0: [160 186 150 112 100  99 108 129 131 135 107 113 106 102 159 209 192 170
 133 106  97 111]
1: [118 151 181 131 142 108 104 113 109 134 189 163 189 192 103 102 105 108
 104 140 189 114]
2: [109 101  92 113 112 179 107 120 123 147 106 105 119 117 123 108 107 109
  99  94 103 181]
3: [121 158 176 135 101 110 195 126 114  94 104 101 112 102 120 168 189  95
 144 180 141 111]
4: [109 114 142 223 184 138 112 165 145 123 105 105 102 105 178 131 115 106
 156 178 126  99]
5: [107 103  93  94 116 171 103  96 113 170 133 126 110 106 165 121 112 103
  97 109 154 137]
6: [183 182 134  83 107  90 108 118 125 162 112 102 105 104 179 212 175 164
 166 113 102 108]
7: [124 159 191 135 121 119 142 107  99  91 105 102 104 102 101 114 125 124
 184 154 110 105]
8: [103 104 100 118 138 192 206 143 143  86 105 105 101 104 131 178 200 117
  93 111 155 141]
9: [107 115 139 182 174 106 106 106 109 159 134 114 200 192 105 111 107 145
 179 121 110  99]
10: [108 102 101 113 116 122 201 127 125 105 104 111  98 104 109 133 145  88
  92  98 153 135]
11: [108 104 113 168 171 140 104 115  87 176 128 117 143 152 107 103 100 102
 115 165 176 109]
12: [108 102  99 113 101 158 140 108 101  94 106 117 101 102 104 120 132 109
 118 172 174 108]
13: [154 188 152 122  99  97 158 177 175  94 105 117  97 101 197 188 165 102
 114 155 180 115]
14: [138 183 171 124 121 102 107 133 125 139 106 109  97 103 207 157 143 152
 188 136  95 114]
15: [113 132 172 182 140  91 151 109 121 106 104 114  98 103 110 138 158 180
 158 111 107 106]
16: [126 167 189 132 125 103 103  95 108 176 123 114 155 152 105  95 104 119
 158 179 129 110]
17: [226 126 110 112  99 102 176 189 156  95 102 108  99 103 105 124 132 125
 102 115 176 122]
18: [107 102  99 107 104 131 104 114 107 168 116 114 127 113 133 118 104  93
  94 104 111 180]
19: [110 101  91 110  98 112 105 111 108 137 183 157 172 178  99 104 104 101
 102 104 147 143]
20: [131 173 179 138 108 103 121 164 228 108 104  99  98 102 152 188 192 176
 133 102 108 101]
21: [107 104 115 160 183 158 176 114 137 103 107 111 103 104 196 141 128 171
 159 107 103 103]
22: [113 145 181 181 139 106 108 124 125 139 106 104 119 119 124 105 106 113
 144 192 138 101]
23: [107 106 114 149 185 133 106 121 129 155 112 107 101 102 199 177 148 112
 108 137 187 111]
24: [123 169 185 150 117  86 105 114 102 196 122 127 139 141 109 103 104 111
 155 190 133 115]
25: [108 102  93 111 141 195 104 109  79 179 125 109 186 190 104 108 103 172
 142 101  97 115]
26: [114 144 178 154 130 113 106 112 111 163 116 109 133 137 112 104 105 135
 194 150 102 110]
27: [108 102 106 132 175 182 104 100 109 143 179 164 175 191 104 100 101 103
 101  96 102 200]
28: [207 167 130  91 107 102 114 178 189 110 106  97 102 102 179 203 176 115
 168 178 119 104]
29: [107 104 108 145 182 161 106  98 103 165 137 123 115 104 200 141 124 113
 103 101 125 172]
30: [222 124 104  96  87  97 204 157 130 107 105 107 105 103 103 110 124 112
 112 163 174  89]
31: [106 100  98 109 149 184 103  97  85 132 191 176 135 140 110  98 101 107
  91 102 146 148]
32: [109 104 123 142 188 155 163 117 124 100 103 107 104 101 203 166 146 180
 143 112 103 109]
33: [220 124 104  75  99  98 183 171 190  90 107 108 104 103 103 119 127 110
 100 116 175 127]
34: [109 103  99  66 103 140 153  93 133  97 107  99  99 104 106 120 136  80
 104 130 188 125]
35: [217 123 101 106  96 102 168 131 132  96 104 102 100 103 102 112 120 117
 162 180 123 108]
36: [106 105 108 150 187 144 112 147 149 122 105 108  98 102 115 151 172 108
 103  95 110 196]
37: [152 190 154 115 112 102 104 110 113 162 108 110 112 109 148 106 109 211
 145 109 101 104]
38: [185 179 135 119 110  96 104 104  99 162 113 119 156 156 103  97 103 115
 129 176 156 108]
39: [108 101 100 111 104 161 105 110  99 156 161 138 187 186 102  99 103 182
 162 113 102 100]
40: [108 101  97 122 113 150 106 110  95 142 170 147 196 191 101 105 104 114
  95  97 100 178]
41: [109 102  94  95 111 124 102  87 114 164 136 120 127 130 111 112 103  98
 106 106 103 195]
42: [107 101 102 134 134 184 105 107 109 152 160 138 113 110 138 111 102  95
 103 108 146 142]
43: [110 118 145 183 181 121 106 113 113 170 114 118 121 123 119 105 101 138
 192 139 101 112]
44: [108 101  96  86 106 127 104 111 114 166 118 133 125 129 114 108 102  97
 105 100 107 174]
45: [108 103  94 105 114 116 104 127  99 109 196 216 173 163  98 105 101 112
  96 105  95 193]
46: [110 106 122 187 193 137 106 142 122 136 105 107 102 102 189 192 172 121
 163 187 131 111]
47: [162 188 156 134  91 108 139  92 126 102 103 110 100 103 105 120 125 184
 130 111  91 112]
48: [111 129 165 167 143 122 166 113 110  98 106 104  97 102 121 176 191 110
 153 181 135 114]
49: [127 168 177 138 114  88 112 159 157 111 100 104  95 102 208 149 140 128
 173 185 114 100]
50: [143 185 175 116 119 114 112 162 177 113 103 103 107 108 155 106 106 114
 127 180 164 113]
51: [106 104 107 150 170 155 107 104 115 199 132 118 143 141 107 108 102 184
 146 107 107 106]
52: [107 102  97  96 112 119 106 108 106 150 161 145 185 187 104 104 101 115
 101  94 103 204]
53: [193 174 133 102 101  90 105  94 115  96 184 246 162 165 100 108 105 117
 121 169 166 106]
54: [141 186 160 123 101  96 156 186 194  92 103  98 107 101 116 174 178 163
 137 106 106 113]
55: [238 140 113 118  93 112 161 105 110  94 106 115 111 103 103 119 136 188
 124  97 106 104]
56: [105 103 100  93 104 155 104 104 127 185 120 110 121 127 114 104 101  93
 108 153 186  99]
57: [106 103  99 118  89 107 106  93 117 140 175 170 198 187 101 112 103 107
  96 105 120 187]
58: [106 103 102 109 124 163 194 123 122  93 102 102 107 104 102 107 124 106
  96 125 197 112]
59: [107 101  91 110 121 150 103 111 114 155 148 129 167 173 103 103 103 113
 105  99  99 187]
60: [116 152 177 136 130 105 114 163 185 115 106 107 109 102 149 200 199 129
 179 172 120 108]
61: [110 130 164 192 151 108 104  90 127 178 117 113 127 124 119  95 107 189
 148 105 102 102]
62: [107 117 144 169 159 116 139 110  99  92 104 108  98 102 104 125 138 157
 171 117 102 107]
63: [109 126 154 197 147 120 152 105  99  99 107 108 103 103 146 197 202 180
 122 101 102 106]

[109 102 101 102  91 116 102  95 105 190 141 124 177 175 102  94 103 133
 186 138 106 112] --> 39 25 26 9 19
[110 103 112 134 179 174 124 165 175 105 102 116 101 103 104 136 151 104
  91 101 114 187] --> 36 2 8 10 42
[109 101  98 100 102 164 106 113 104 141 169 156 175 190 103 100  99  94
 125 178 158 110] --> 19 56 31 40 39
[108 103  96 125 143 178 199 121 135  80 103 107 106 111 138 114 105 169
 164 108  98 107] --> 21 32 62 58 10
[110 103 100  47 114 155 104 119 113 153 171 157 190 191 102 107 103 110
  99 125 190 116] --> 19 31 56 40 57
[107 102  98 104 119 177 105 108 127 184 128 121 131 138 110 101 107 115
 122 177 171 108] --> 56 11 5 42 12
[219 161 125  96 108  99 105  85  85 175 130 123 151 149 108  99 109 129
 164 184 130  98] --> 38 16 24 35 26
[109 117 138 158 156 115 191 117 117  94 103 104 104 102 147 212 190 102
 110 143 187 116] --> 48 3 8 23 10
[108 102  91  75  86  98 105 100  92 125 189 178 172 172 101 107 104 110
 112 170 160 115] --> 19 57 45 1 40
[108 104 110 160 189 144 105 120 143 156 106 110 104 109 154 115 108 101
 102 124 181 128] --> 23 42 11 29 5
[107 109 125 193 195 121 105 125 135 145 108 101 108 104 193 179 160 104
 106 144 206 118] --> 23 46 4 29 48
[128 169 177 127 109  98 139 222 201 103 104 106 102 106 155 115 111 156
 110 101 104 108] --> 54 20 50 49 13
[210 166 127 117  90 112 105 110 103 159 109 120 153 159 107  98 104 163
 175 122 112  94] --> 38 37 26 16 55
[133 175 170 137 113  93 173 180 159  99 105 102 109 102 116 164 181 161
 131 102  99 116] --> 54 20 15 0 60
[122 164 183 121 109 102 105  92  84 104 189 255 153 159 105 105 104 124
 176 158 119 107] --> 53 1 16 45 24
[214 123 100 107 101  89 199 125 132 101 106  97 106 103  98 118 122 100
 110 152 191 107] --> 30 17 33 35 58
[108 103 114 137 169 178 108 135 121 137 104 110 106 102 124 163 187 114
 102  97 108 209] --> 36 2 29 18 8
[109 114 138 171 172 127 136 106  96  92 103 109  98 103 105 111 126 127
 191 153 112 115] --> 62 7 43 15 26
[184 180 145  85  94 109 105 112 110 158 114 122 112 110 135 113 104 184
 181 116 105 115] --> 37 47 14 6 26
[169 187 148 101 111 107 184 176 154  99 104 109 110 104 155 219 195  97
 128 175 163 113] --> 13 28 3 60 54
[106 101 103 130 155 180 192 163 150 100 104 106 108 104 128 178 187 109
  98 110 149 142] --> 8 10 36 58 48
[158 189 158 129  58 107 104 109 117 169 108 107 131 120 120 108 106 106
 113 164 174 111] --> 38 24 16 50 22
[106 103 102 126 195 189 105 110  92 122 198 223 185 186 103 103 107 110
 104 138 191 117] --> 31 27 1 19 11
[109 102  95  96  91 122 105 127 124 151 109 108 146 150 103 103 104 188
 146 106  93  98] --> 39 51 25 44 37
[148 188 160 105 117  98 166 187 175  92 107 106 102 102 119 168 186 181
 117 100  91 109] --> 54 20 0 47 60
[176 183 136  96 107  86 156 202 216  94 104 103 109 100 109 148 166 181
 125  93 105 106] --> 54 20 17 33 0
[110 104 114 153 162 149 135  98 123  86 103 106  96 102 102 114 127 158
 183 131 100 109] --> 62 15 21 43 7
[105 102 102 114 146 169 103 121 118 177 112 106 131 128 115  99 101 179
 124  99 100  95] --> 51 25 39 2 61
[213 122 102 109  94 102 205 142 137  94 104 105 113 103 101 113 122  96
 118 170 187 114] --> 30 35 17 33 58
[179 180 141 124  98 106 103 120  99 169 120 125 115 108 148 115 110 171
 151 108  98 108] --> 37 47 14 26 6
[106 103 102 151 199 158 104 105  93 160 144 133 168 165 105 106 103 112
 105 145 185 112] --> 11 31 42 51 56
[216 124 101 103  84  95 161 121 118 109 105 115 106 102 102 111 123 124
 168 180 121 104] --> 35 30 55 17 38
[156 188 162 124  91 103 106 106 105 115 189 226 172 172 104 104 104 102
 126 177 149 114] --> 53 1 38 16 19
[107 103  99 110 128 205 197 175 157  99 104 113 101 101 120 172 184 109
  96 123 200 115] --> 8 58 10 34 12
[109 107 116 164 205 123 170 110 113  85 105 108 106 104 122 176 190 115
 131 177 159 113] --> 48 46 3 62 23
[230 134 109  80 110  93 192 122 106 106 103 102 114 104 152 110 109 145
 106 102 102 107] --> 55 35 30 17 33
[107 103 109 118 148 175 197 122 114  94 107 112 102 103 100 118 125 110
 102 133 189 117] --> 58 10 12 34 8
[109 102 112 134 171 164 103 112  90 178 120 119 106 103 201 135 118  86
  96  96 110 223] --> 29 18 2 5 42
[204 171 134  84  93  97 104 100  98 110 194 227 152 157  99 101 104 116
 132 181 151 102] --> 53 38 1 19 16
[109 122 155 201 146 108 104 105 113 171 111 114 135 126 114 104 104 171
 136 100 107 106] --> 61 43 51 26 9
[109 127 154 157 164  96 202 144 121 101 103 105 105 103 113 138 157 106
 102 109 175 122] --> 10 58 48 3 15
[108 105 111 175 202 156 144 187 191  99 105 117 101 101 118 156 177 113
  97 105 141 145] --> 36 8 10 23 4
[107 101  95 121 115 173 112 156 165 106 106 100 106 108 145 114 107 177
 123 101 110 112] --> 2 21 32 5 42
[112 125 156 183 154 117 174 123 117  84 104 107 101 104 118 159 179 137
 173 166 115 115] --> 48 62 15 3 63
[108 106 112 136 203 146 109 159 172 105 104 106  99 103 200 144 130 114
  97 129 185 128] --> 23 29 4 46 36
[154 188 168 104 105  91 154 196 206  97 106 115  93 101 197 165 153 109
 116 155 161 109] --> 13 50 28 49 54
[108 102  93 105  90 114 110  92 114 106 187 255 173 174 103 106 101  97
  94  91 100 174] --> 45 57 19 40 52
[110 105 119 189 169 138 133 104 124  89 103 103 104 103 100 119 118 171
 140 106 101 102] --> 62 15 21 61 43
[107 106 117 165 217 143 105 104 103 108 197 210 171 169 100 108 106  98
  96 103 125 186] --> 27 31 45 40 57
[110 122 157 172 169 109 106 125 130 153 109 110 101 104 211 147 130  98
  90 100 123 188] --> 29 23 36 18 5
[110 101 100  94 115 129 195 134 125 105 106 114  98 102 117 151 177 111
  94 108 152 148] --> 10 8 58 34 12
[231 153 124  82  92 104 108 150 144 118 105 111 123 115 130 107 104 129
 200 147  99 103] --> 35 55 38 28 47
[153 188 162 116 108 106 113 164 163 118 105  83 108 103 212 156 136 118
 148 192 142 117] --> 49 50 13 28 14
[106 100 102  98 105 150 104  91  86 128 184 168 198 188 104 104 103 102
 114 167 157  97] --> 19 1 40 31 57
[108 102 106 113 138 179 122 195 182 107 107 107 101 102 125 168 197 112
 102 101 119 189] --> 36 8 2 10 54
[113 134 173 190 129 108 104 113 138 167 117 114 109 120 120 110 105 164
 158 120 107 103] --> 61 26 43 22 15
[109 100  99 103 107 108 107  97 112 133 179 174 189 185  99  99 103  97
  95 135 196 110] --> 19 1 57 31 40
[107 102 102 104 112 123 107 101  97 184 151 131 181 181 102 101 104 116
 104 132 176 111] --> 19 56 11 59 40
[110 102  96 113  75 115 105 120 101 109 193 246 170 168 103  99 107 103
  93 100 101 207] --> 45 57 52 19 40
[134 177 172  89  89  96 155 170 191 104 104 113  97 104 200 174 158 102
 101 132 193 116] --> 13 50 49 54 28
[108 109 127 165 168 122 105 108 120 107 200 244 124 129 115 108 106 113
  94  93 100 208] --> 45 27 31 57 40
[145 187 163  93 116  90 148 184 180 106 105 113 105 102 125 180 196 174
 163 112 105 108] --> 54 20 0 60 28
[110 103 107 128 160 180 106 143 126 141 107 104 107 114 134  97 103 176
 162 110 105 107] --> 51 43 21 62 2
[109 102  99 133 152 193 138 108 109  96 104 100  99 102 103 126 140 123
 150 178 126  97] --> 12 62 58 48 7
